128 stands for zero in the data rows.
Every row has a hidden score. In each pair, how much higher is the second row's than the first's? 20 means about the same, 40 much higher and 0 much lower. The score is a weighted sum of the row's numbers plus the product of two more (or one squared), each taken from its middle value.
[130 129 122 135 125 128 138 115 126 132 139 110 134 135 118 133]
[178 114 203 145 161 129 158 087 133 183 104 152 041 100 084 134] -> 19
[180 124 116 130 116 130 134 167 129 162 161 130 151 100 147 092]
[077 132 119 134 146 214 152 125 098 066 076 133 095 130 111 130] -> 22
[145 179 138 124 121 214 110 131 044 077 050 167 174 088 184 104]
[203 100 149 113 111 139 174 119 135 086 091 188 239 179 168 062] -> 17
[129 139 125 120 133 104 123 139 116 125 125 137 119 101 094 146]
[129 137 137 135 125 125 133 130 124 111 132 134 129 110 129 136] -> 20
[109 122 117 135 120 125 115 122 117 136 137 120 128 142 123 136]
[172 143 186 076 151 154 217 197 185 131 153 055 155 057 132 028] -> 20
[090 105 101 089 134 078 128 127 116 121 152 131 133 139 100 151]
[177 042 192 134 098 099 119 097 172 176 075 126 095 153 148 116] -> 28
[130 152 110 130 137 137 146 141 132 121 113 122 127 110 123 122]
[151 145 128 103 122 085 115 122 125 129 107 101 110 075 102 154] -> 18
[092 217 151 078 101 145 077 136 200 065 134 120 096 092 136 100]
[105 077 126 163 122 157 162 160 138 128 172 117 115 159 133 125] -> 22
[107 127 119 140 132 144 126 139 136 131 134 122 132 117 120 112]
[138 172 110 126 125 102 102 134 118 147 137 116 104 095 111 137] -> 17
[015 084 063 079 120 077 111 158 170 116 115 114 133 197 074 178]
[088 167 108 114 154 103 000 172 226 209 155 079 132 094 108 109] -> 29
[146 136 125 133 124 109 124 130 123 126 116 126 111 132 134 125]
[155 161 198 106 092 099 156 048 177 173 106 191 072 118 092 110] -> 30
[092 131 110 198 061 121 176 199 092 169 110 198 006 147 193 084]
[121 115 116 142 125 125 133 132 120 145 119 105 132 124 129 146] -> 28
[096 131 087 113 140 165 138 149 112 136 128 131 108 121 125 141]
[141 074 117 030 162 039 147 091 073 146 138 136 157 137 086 146] -> 8
[177 085 108 158 124 145 175 129 167 203 101 143 189 233 142 144]
[138 121 130 138 127 121 142 134 128 155 133 135 131 116 129 138] -> 5
[123 139 118 141 133 121 129 129 112 128 116 122 135 123 139 138]
[140 159 106 138 130 102 094 140 158 118 152 108 137 097 136 100] -> 18
[126 130 171 117 118 164 178 048 168 158 162 168 108 148 139 094]
[209 036 242 132 117 106 168 055 146 140 044 195 158 217 124 058] -> 11
[136 130 163 170 152 163 112 102 141 142 097 150 114 128 093 116]
[081 116 093 093 132 059 081 159 102 184 112 119 120 131 102 146] -> 16
[146 143 128 136 130 128 128 118 127 137 129 121 133 128 132 139]
[112 080 110 126 139 118 120 165 118 137 124 107 162 109 114 152] -> 20
[205 221 123 137 159 143 149 157 054 116 028 108 178 114 201 082]
[141 143 130 141 139 121 110 143 128 148 150 104 130 114 139 110] -> 14
[129 132 113 124 133 127 134 139 118 133 119 122 140 127 130 140]
[121 122 121 141 135 136 117 145 119 138 119 140 136 103 145 108] -> 21
[139 130 111 129 133 107 133 127 127 125 123 114 116 126 113 131]
[142 118 133 136 123 123 125 124 131 134 116 122 117 127 136 125] -> 22
[136 122 129 128 121 130 129 128 123 129 127 124 111 103 120 123]
[136 124 095 136 124 109 129 128 123 140 107 128 113 140 114 128] -> 19
[131 124 125 142 125 123 130 128 131 133 122 125 136 127 138 120]
[125 106 133 130 151 155 130 109 136 062 133 120 181 105 120 149] -> 22
[148 137 125 125 120 118 108 120 161 132 127 115 114 111 135 097]
[110 127 148 127 123 158 154 123 137 142 143 140 103 104 171 128] -> 24
[131 120 120 139 119 147 131 121 118 133 114 117 125 125 115 119]
[131 130 131 140 128 115 119 133 134 137 125 123 120 134 128 150] -> 20
[139 161 091 160 105 112 161 127 168 124 143 099 130 183 121 180]
[139 145 134 124 132 152 136 141 138 145 145 135 143 111 153 098] -> 28
[144 108 123 143 137 120 135 118 132 146 129 123 122 126 134 149]
[101 130 143 130 139 109 129 128 122 088 133 126 131 155 092 145] -> 17
[126 124 135 131 139 128 125 127 113 130 121 133 130 112 118 140]
[158 122 107 112 119 130 127 147 116 154 126 138 137 126 119 124] -> 19
[140 155 129 100 120 192 092 111 128 084 101 178 162 073 164 127]
[135 134 119 132 136 117 124 128 128 132 128 124 124 135 127 131] -> 10
[142 138 120 139 136 114 121 124 114 128 143 125 132 134 132 144]
[140 139 148 165 150 146 128 111 159 145 114 141 100 134 084 097] -> 23
[229 095 093 142 093 162 097 203 132 160 149 168 150 089 152 074]
[147 122 135 135 136 108 132 129 116 143 128 126 115 129 142 123] -> 19
[132 103 160 119 163 133 132 120 115 089 138 114 189 080 130 171]
[124 154 113 126 140 125 109 138 141 124 142 132 112 116 128 118] -> 16
[121 176 215 180 192 162 123 071 106 000 148 088 111 148 125 188]
[169 107 085 000 186 000 148 100 000 111 192 120 203 109 077 157] -> 10
[121 139 125 152 134 139 127 127 120 111 115 126 113 120 118 156]
[075 140 159 116 120 110 091 164 186 127 091 139 116 146 102 164] -> 21
[126 177 065 135 094 078 160 125 150 096 149 102 128 160 142 181]
[163 098 101 026 168 046 140 115 010 114 153 129 173 123 106 134] -> 20
[132 126 123 138 135 122 138 127 126 118 130 124 124 129 128 139]
[093 114 214 115 113 163 118 135 165 070 085 163 092 174 115 136] -> 22
[142 147 107 136 135 128 133 129 092 128 098 137 136 123 145 132]
[173 125 097 148 138 115 161 112 157 181 121 112 138 189 128 150] -> 27
[126 141 108 127 126 129 146 138 121 155 117 139 124 125 129 141]
[125 131 131 134 136 122 131 131 133 122 113 132 140 116 120 148] -> 21
[148 154 133 131 139 175 098 103 122 116 082 174 167 087 141 113]
[135 127 114 147 127 112 139 134 129 138 153 123 123 125 132 127] -> 10
[125 117 128 140 127 121 126 119 122 122 127 135 133 133 153 138]
[129 139 116 145 125 122 129 120 133 135 128 117 139 139 134 135] -> 21
[137 153 149 156 150 163 098 156 124 156 082 134 136 125 097 113]
[140 000 233 144 106 117 185 138 190 158 130 103 085 171 184 066] -> 17
[127 122 107 122 128 135 127 151 107 119 139 122 110 128 117 138]
[096 125 116 148 135 151 138 152 128 147 151 142 131 136 130 108] -> 23
[125 129 107 131 150 163 120 118 124 097 113 116 173 097 130 134]
[151 128 160 127 109 132 148 059 162 160 146 143 126 155 096 107] -> 17
[152 151 162 163 155 156 106 088 165 158 116 131 098 141 065 106]
[150 128 128 147 117 107 147 146 088 132 099 132 134 138 125 104] -> 17
[095 117 148 121 131 169 184 134 144 125 179 176 105 089 232 114]
[055 118 138 106 165 118 016 142 216 204 080 098 117 164 076 154] -> 25
[138 157 090 129 139 087 122 106 121 118 127 114 132 118 135 144]
[066 123 190 120 090 169 120 100 073 145 151 136 161 154 163 112] -> 23
[141 135 116 141 125 113 133 115 110 138 128 136 138 118 133 135]
[142 131 141 146 126 115 123 134 136 151 123 146 128 127 125 132] -> 21
[114 125 166 150 189 145 058 090 191 175 072 127 106 160 029 098]
[093 121 153 117 121 164 169 135 150 152 186 161 102 086 195 107] -> 29
[138 093 152 135 107 083 144 129 112 132 103 152 087 149 134 112]
[140 111 145 134 117 122 133 121 148 136 116 137 124 142 134 134] -> 25
[137 125 112 127 133 112 124 109 107 152 131 123 115 096 131 130]
[119 128 104 145 134 117 126 120 122 134 135 129 121 127 116 143] -> 19
[073 125 135 118 129 214 193 136 134 137 168 171 094 085 224 112]
[130 134 125 143 123 131 146 122 135 131 144 134 136 132 121 148] -> 11
[130 154 091 132 098 112 149 121 138 112 146 093 128 133 133 170]
[157 087 168 081 125 113 163 125 112 185 147 167 045 065 108 143] -> 30
[135 153 151 127 160 122 114 112 134 102 118 105 114 083 115 159]
[135 127 122 133 122 113 123 132 116 128 140 115 124 129 138 127] -> 16
[101 151 207 075 117 130 096 123 149 074 073 133 075 153 070 163]
[132 124 133 131 131 119 113 126 143 141 130 128 133 126 113 135] -> 20
[152 149 103 145 123 110 132 121 128 121 120 115 144 136 138 156]
[209 245 185 093 096 133 184 000 255 153 168 195 092 237 091 087] -> 22
[151 137 124 116 127 115 160 119 119 143 141 132 109 109 125 148]
[130 097 137 155 116 141 107 123 094 149 090 157 105 122 151 081] -> 18
[120 123 128 155 120 118 136 146 102 135 119 155 097 123 138 101]
[114 125 133 146 128 149 119 148 124 146 142 134 131 150 124 103] -> 21
[184 191 104 118 139 061 097 052 169 141 116 116 110 184 119 155]
[174 177 140 168 142 160 141 169 019 106 048 130 151 100 163 090] -> 23
[159 136 128 122 156 146 160 147 190 166 120 080 136 148 134 112]
[120 142 157 139 157 129 131 103 122 064 128 111 118 130 116 137] -> 6
[124 123 135 143 126 127 132 128 125 137 126 120 116 129 123 142]
[125 130 115 138 122 136 124 124 120 136 140 117 140 118 132 125] -> 20
[191 251 071 142 161 067 051 108 183 122 203 084 141 081 159 078]
[143 149 090 120 134 103 089 130 148 154 137 116 127 145 125 144] -> 26
[123 251 076 050 125 063 047 147 181 101 167 075 082 012 094 087]
[109 117 117 108 110 255 087 110 119 040 152 189 158 066 190 123] -> 33
[094 118 112 124 128 109 058 155 166 173 110 101 149 142 093 158]
[122 130 117 140 128 130 115 111 128 119 125 140 130 117 134 140] -> 16
[119 136 117 151 139 160 134 131 135 153 147 133 117 146 118 101]
[149 135 123 148 153 106 106 133 153 114 177 088 152 097 133 116] -> 17
[119 116 117 137 122 108 113 125 136 138 132 119 117 114 124 130]
[097 138 116 164 139 143 129 153 149 148 158 153 128 160 111 087] -> 20
[119 135 129 167 115 111 150 152 103 137 105 148 103 134 167 110]
[132 153 120 146 161 123 116 127 152 128 165 096 167 092 136 120] -> 22
[129 161 139 130 128 165 147 106 158 133 134 124 113 143 130 130]
[124 091 138 138 155 096 145 141 134 098 141 086 202 124 136 170] -> 19
[133 147 111 130 118 103 120 130 126 133 115 092 086 120 105 140]
[138 138 134 154 125 126 124 134 124 130 116 111 119 115 127 126] -> 24
[138 179 117 068 114 255 025 073 109 064 088 187 185 039 193 119]
[132 143 108 140 111 124 134 134 119 143 140 133 112 145 136 118] -> 5
[154 176 102 112 114 106 155 144 157 122 146 076 111 102 130 133]
[191 097 078 000 197 000 161 086 000 118 205 095 206 114 092 175] -> 6
[152 144 105 070 161 072 129 127 049 107 153 112 158 121 127 130]
[150 119 107 158 139 131 143 124 130 185 110 115 134 173 121 164] -> 36
[129 137 124 126 130 127 130 136 121 130 128 112 121 145 145 143]
[062 159 213 208 186 226 129 123 136 050 137 133 108 214 082 093] -> 17
[128 126 115 150 129 126 120 148 100 129 125 140 125 125 143 129]
[149 139 126 132 123 123 131 133 103 123 096 134 140 131 138 131] -> 22
[162 102 138 137 127 120 151 131 121 093 109 128 188 155 157 113]
[127 127 098 113 128 130 108 140 124 138 142 124 128 116 103 139] -> 19
[140 140 109 139 126 128 126 119 126 114 134 140 143 126 145 132]
[157 178 108 093 135 098 101 138 124 125 110 084 094 060 085 163] -> 18
[140 145 138 112 137 136 129 130 135 104 132 116 110 119 122 146]
[152 127 136 141 117 131 141 137 106 138 106 152 147 148 156 108] -> 21
[113 138 093 138 142 161 141 128 117 093 103 128 115 119 119 136]
[116 130 123 135 132 120 130 127 118 135 125 130 130 124 134 134] -> 20
[116 129 226 085 121 147 142 154 200 075 085 136 106 139 116 119]
[146 148 112 111 135 097 126 135 128 138 107 116 116 086 121 144] -> 18
[128 165 117 104 122 193 092 103 100 084 092 156 163 063 172 116]
[134 142 122 118 124 099 137 120 130 138 118 120 119 104 134 153] -> 11
[000 132 255 098 058 191 132 083 000 127 182 173 195 170 218 098]
[072 120 157 106 114 178 155 105 110 130 161 159 135 119 168 100] -> 20
[121 082 115 157 121 171 097 158 082 131 099 173 130 063 178 091]
[126 126 129 143 136 125 133 122 127 114 137 129 121 147 121 138] -> 14
[113 146 103 130 131 094 082 150 167 120 172 109 135 105 125 096]
[126 137 122 130 130 139 126 119 115 114 161 131 108 114 149 144] -> 21
[136 125 111 155 131 116 107 128 120 130 112 128 126 139 122 131]
[149 154 101 135 134 110 126 107 130 124 116 134 120 144 119 144] -> 20
[119 101 125 130 134 144 140 135 146 126 128 154 127 125 161 117]
[168 145 123 108 112 168 122 110 120 097 131 166 195 114 154 092] -> 24
[161 111 136 121 121 129 152 140 121 121 105 152 190 169 146 104]
[106 124 170 118 128 152 124 141 146 113 132 135 120 138 107 139] -> 20
[126 143 118 126 120 103 116 119 125 115 118 117 132 122 126 138]
[132 142 129 140 129 114 117 132 103 134 127 118 129 137 129 140] -> 21
[120 183 083 109 121 110 096 133 161 095 173 110 121 075 131 081]
[112 142 108 138 132 149 115 138 108 138 124 124 131 130 138 118] -> 20
[219 124 149 089 113 172 168 110 113 042 057 212 255 163 208 060]
[089 059 110 159 121 157 169 163 133 133 175 107 097 184 135 122] -> 10
[165 075 166 124 116 075 132 094 123 154 086 133 107 155 123 122]
[141 131 121 132 127 120 125 125 137 133 134 124 121 124 121 131] -> 21
[138 175 124 122 128 118 110 098 126 125 144 131 137 148 132 127]
[139 121 115 137 132 125 141 119 124 149 119 116 129 130 146 141] -> 23
[138 126 124 128 125 102 131 129 126 138 126 136 110 127 131 148]
[148 142 140 129 135 100 140 149 114 123 106 121 093 107 146 140] -> 20
[147 095 178 108 118 081 147 102 135 168 107 137 085 117 113 136]
[126 137 116 139 125 123 140 134 112 129 129 123 115 135 125 137] -> 18
[130 112 138 093 129 111 140 120 114 095 123 126 144 147 071 153]
[114 119 119 134 134 117 131 114 116 142 125 124 142 136 126 141] -> 22
[112 129 143 136 119 122 147 134 124 117 111 143 119 132 144 126]
[141 149 090 134 127 102 135 112 145 096 123 107 127 157 140 164] -> 16
[160 120 129 094 147 143 184 149 149 152 154 068 136 072 142 079]
[086 074 092 160 137 178 164 160 117 085 172 114 088 149 145 132] -> 13
[101 091 150 117 094 079 112 106 185 145 109 130 112 161 113 110]
[135 131 176 041 151 170 229 154 075 115 132 142 043 011 138 158] -> 33
[151 133 140 117 125 107 152 116 125 142 128 126 103 126 136 148]
[129 163 120 151 150 131 098 129 134 135 172 102 129 112 154 097] -> 17
[146 129 133 118 151 098 108 127 143 119 125 112 164 076 103 170]
[060 094 162 108 130 160 169 145 158 146 171 168 118 136 195 123] -> 21
[168 045 211 134 086 100 135 055 188 164 089 146 087 186 133 110]
[123 115 137 139 137 118 139 129 120 099 120 096 160 117 113 154] -> 20
[140 123 127 140 123 133 119 126 125 134 125 133 121 116 129 127]
[101 124 113 120 133 096 122 144 145 132 131 125 142 140 124 143] -> 20
[124 140 125 130 125 130 134 127 134 142 120 122 119 123 126 139]
[111 135 066 077 109 103 094 188 115 126 129 111 071 086 067 142] -> 11
[126 124 106 149 136 136 109 130 134 131 125 120 125 116 109 143]
[120 117 129 144 126 122 122 123 123 126 135 131 131 119 122 130] -> 19
[148 138 116 140 123 124 126 128 111 145 147 128 118 134 126 124]
[104 161 109 128 122 111 153 139 115 120 124 131 147 134 139 142] -> 22
[129 163 162 115 132 148 135 143 144 119 152 115 131 095 145 084]
[150 054 150 124 087 113 113 124 166 152 104 161 120 171 145 113] -> 18
[136 118 112 149 126 132 132 129 131 155 119 122 128 128 114 136]
[167 180 104 104 144 088 127 090 133 135 138 119 114 107 131 160] -> 18
[055 068 114 069 102 131 132 218 085 184 164 142 133 097 116 105]
[095 091 186 111 090 142 147 093 103 162 125 143 150 175 143 105] -> 20
[121 099 127 138 159 141 142 122 128 095 126 093 181 113 119 159]
[180 109 118 136 118 160 105 170 133 144 132 134 143 096 145 098] -> 19
[135 128 130 124 132 124 152 133 135 144 132 096 133 114 134 127]
[138 126 107 131 129 107 130 135 114 131 126 120 124 148 109 138] -> 17
[134 138 146 160 149 133 109 115 141 144 097 138 122 154 082 129]
[142 133 123 144 131 117 131 133 126 135 133 135 126 133 130 144] -> 18
[115 119 126 131 132 135 126 124 131 136 128 126 122 141 105 136]
[147 122 121 145 120 120 115 132 133 133 150 123 115 123 152 126] -> 17
[098 131 140 172 117 110 136 149 092 102 113 164 075 123 146 113]
[133 105 143 150 104 198 146 085 133 140 113 180 132 106 139 062] -> 29
[134 134 119 133 120 136 124 140 129 132 120 117 115 135 128 130]
[206 114 149 111 118 093 178 141 125 082 093 174 225 167 163 091] -> 23
[113 114 123 142 125 160 120 145 117 156 133 136 131 135 114 113]
[175 158 122 077 150 049 090 112 100 141 107 127 112 054 076 163] -> 19
[141 135 120 146 129 137 153 121 113 135 116 120 121 131 132 143]
[095 155 096 108 139 195 140 148 091 063 099 114 086 108 121 140] -> 17
[112 128 131 132 130 123 135 129 124 129 128 127 118 122 127 130]
[109 122 108 126 116 123 128 138 124 118 133 129 137 125 125 124] -> 19
[105 134 177 139 159 137 108 104 132 049 136 098 132 153 114 151]
[122 126 149 142 114 131 126 119 108 141 136 129 127 133 131 132] -> 24
[111 150 113 154 099 106 145 159 106 147 119 145 083 138 157 099]
[107 090 126 135 130 115 142 145 140 109 144 117 129 145 105 144] -> 22
[129 127 128 148 136 120 117 132 148 128 130 113 133 135 110 135]
[081 138 190 121 140 168 134 101 097 078 177 151 130 114 179 135] -> 19
[121 132 130 144 147 133 121 115 123 101 112 117 122 145 121 141]
[140 120 122 126 123 145 149 120 120 140 142 138 110 121 170 135] -> 21
[138 122 132 130 129 125 119 121 126 131 125 133 133 129 123 137]
[198 090 125 131 126 124 182 127 127 130 091 152 210 215 153 102] -> 25
[123 130 119 136 129 117 126 124 123 146 141 119 133 138 132 125]
[129 136 121 144 134 118 142 129 127 144 137 118 146 129 131 133] -> 22
[134 132 113 134 130 117 133 122 132 142 150 128 116 114 119 136]
[145 123 106 086 145 099 154 125 092 128 146 111 152 123 095 140] -> 19
[120 128 124 133 119 128 111 124 131 124 136 127 139 160 131 125]
[103 121 123 108 131 117 084 142 173 166 103 097 130 136 115 140] -> 26
[123 145 124 127 099 129 147 134 121 122 144 117 147 153 145 150]
[113 118 151 127 118 179 172 133 146 150 168 152 109 118 202 102] -> 27
[135 142 134 134 118 129 126 129 111 131 145 134 113 110 141 158]
[128 133 109 134 119 107 142 127 112 126 152 124 129 134 108 144] -> 18
[132 134 115 133 124 115 136 138 127 120 142 119 138 135 116 142]
[073 098 096 109 127 098 129 145 149 116 118 120 138 170 102 156] -> 19
[133 131 125 133 126 141 123 132 122 135 137 128 128 137 103 132]
[119 125 105 143 124 138 124 141 121 141 120 125 125 143 121 112] -> 19
[210 113 155 123 110 115 169 133 123 102 102 161 231 189 143 086]
[153 175 119 176 173 195 062 099 125 094 053 190 089 104 104 066] -> 11
[131 101 100 134 137 127 165 125 114 117 160 121 131 128 123 130]
[134 126 120 146 125 131 122 116 115 117 143 130 126 130 133 143] -> 20
[150 128 140 114 120 105 159 116 117 141 133 115 101 109 139 159]
[120 163 107 090 119 243 056 080 099 066 085 207 174 046 180 117] -> 39
[127 116 125 134 132 154 131 130 141 129 150 123 136 142 134 129]
[146 083 153 148 102 130 123 120 131 162 078 148 105 138 155 103] -> 21
[124 136 116 153 127 114 133 135 109 134 123 150 115 118 132 126]
[129 124 125 137 129 119 123 148 128 136 135 135 125 128 118 130] -> 19
[141 123 137 130 123 142 150 078 147 153 133 139 103 125 116 113]
[080 135 159 132 122 147 133 114 102 131 137 122 185 140 139 144] -> 22
[124 163 098 148 101 088 141 129 148 116 144 116 134 155 126 177]
[132 138 107 146 125 116 115 136 131 139 126 123 121 115 127 133] -> 26
[068 132 132 177 078 088 146 198 080 127 111 180 051 131 171 105]
[111 118 118 118 123 115 125 145 133 140 131 121 126 125 138 134] -> 22
[147 154 111 137 139 115 103 105 141 118 137 122 118 155 129 138]
[136 138 116 143 128 118 142 118 119 115 112 130 110 131 131 109] -> 21
[215 101 151 111 108 142 181 135 121 072 090 180 223 184 160 094]
[110 119 108 128 127 100 129 131 128 120 128 131 136 140 111 147] -> 17
[140 150 101 139 119 122 147 132 119 125 135 124 129 128 132 125]
[147 136 117 124 112 129 136 113 135 136 122 119 111 108 106 144] -> 21
[132 121 144 131 125 130 126 131 125 130 132 132 122 134 138 148]
[127 132 127 124 132 133 135 138 115 139 114 121 116 114 133 155] -> 21
[135 102 128 145 131 158 120 137 098 135 096 142 138 088 152 115]
[140 140 130 132 141 149 150 163 103 121 119 105 144 107 136 108] -> 18
[126 141 124 142 127 118 139 130 132 135 136 134 131 126 118 125]
[142 136 109 143 131 105 102 133 131 132 140 124 123 093 148 111] -> 18
[120 163 194 150 163 164 123 091 121 024 144 092 122 137 116 150]
[135 117 145 146 113 116 130 116 140 145 107 127 111 159 125 127] -> 23
[113 137 104 135 124 137 136 138 119 126 116 124 117 131 123 134]
[147 173 119 152 144 119 091 130 120 119 141 108 151 108 153 081] -> 19
[129 115 123 135 125 135 129 124 120 125 115 109 132 132 119 146]
[056 149 119 164 128 243 110 153 151 135 107 191 155 136 111 038] -> 30
[132 150 161 143 123 136 146 081 141 105 134 122 120 162 112 135]
[140 135 112 140 124 111 129 119 110 130 126 125 126 126 132 143] -> 19
[127 134 174 170 155 131 125 096 103 062 131 096 125 134 124 164]
[049 132 176 113 095 198 129 095 077 112 171 157 156 130 166 105] -> 28
[151 119 127 135 131 121 107 125 118 140 130 121 121 167 114 136]
[136 126 107 137 127 115 126 124 126 128 104 129 145 126 136 137] -> 21
[093 117 106 108 128 126 134 154 144 131 144 119 132 156 127 161]
[143 162 117 155 128 130 127 131 141 135 153 129 132 122 123 109] -> 21
[140 131 136 133 131 117 126 109 130 118 122 107 128 116 114 149]
[146 133 113 129 132 128 132 130 135 144 143 123 125 136 127 140] -> 20
[127 131 147 140 132 129 146 131 117 153 134 116 121 132 121 124]
[163 123 127 114 126 130 161 123 113 132 117 154 182 150 133 098] -> 21
[128 127 127 129 131 109 127 116 130 130 106 122 132 139 106 139]
[136 139 118 143 135 118 119 121 101 144 122 114 142 126 122 132] -> 20
[137 140 121 139 133 113 125 120 103 131 117 123 121 130 127 134]
[147 135 120 133 132 118 153 131 139 155 141 109 143 135 140 128] -> 22
[142 124 122 149 128 130 123 130 132 142 142 127 123 135 119 131]
[127 147 141 120 111 156 098 123 129 082 097 130 133 107 125 132] -> 21
[105 161 204 177 178 165 134 077 094 000 146 107 107 136 120 157]
[131 127 116 147 128 118 130 118 113 123 138 123 140 131 114 136] -> 28
[130 140 143 136 127 128 147 088 131 150 136 136 115 129 120 114]
[124 129 119 139 131 135 131 126 120 126 127 122 130 131 127 143] -> 19
[091 099 172 120 164 124 118 131 154 009 154 069 251 081 120 169]
[153 162 128 110 132 087 108 126 121 149 106 123 109 069 107 171] -> 18
[133 131 120 138 133 129 135 121 114 123 122 131 122 118 121 132]
[112 102 183 121 123 141 124 118 148 095 110 136 117 154 110 147] -> 21
[131 143 167 154 158 142 134 094 112 062 119 093 118 142 130 145]
[155 150 131 118 141 121 119 124 133 127 107 117 141 078 134 155] -> 25
[132 125 120 135 139 123 132 124 127 137 129 127 131 143 121 123]
[128 123 117 133 133 129 128 127 133 126 137 132 128 137 131 147] -> 20
[129 149 121 134 154 126 122 125 132 115 165 124 116 132 121 147]
[131 134 116 141 132 140 133 129 123 123 113 129 134 126 128 126] -> 24
[108 113 102 125 128 129 148 129 118 114 112 116 102 140 103 137]
[141 109 123 142 129 130 134 134 108 137 130 119 126 120 127 139] -> 22
[118 163 117 122 129 122 111 130 148 119 152 121 117 116 130 116]
[125 161 107 111 133 146 110 255 000 130 015 144 166 075 164 104] -> 21
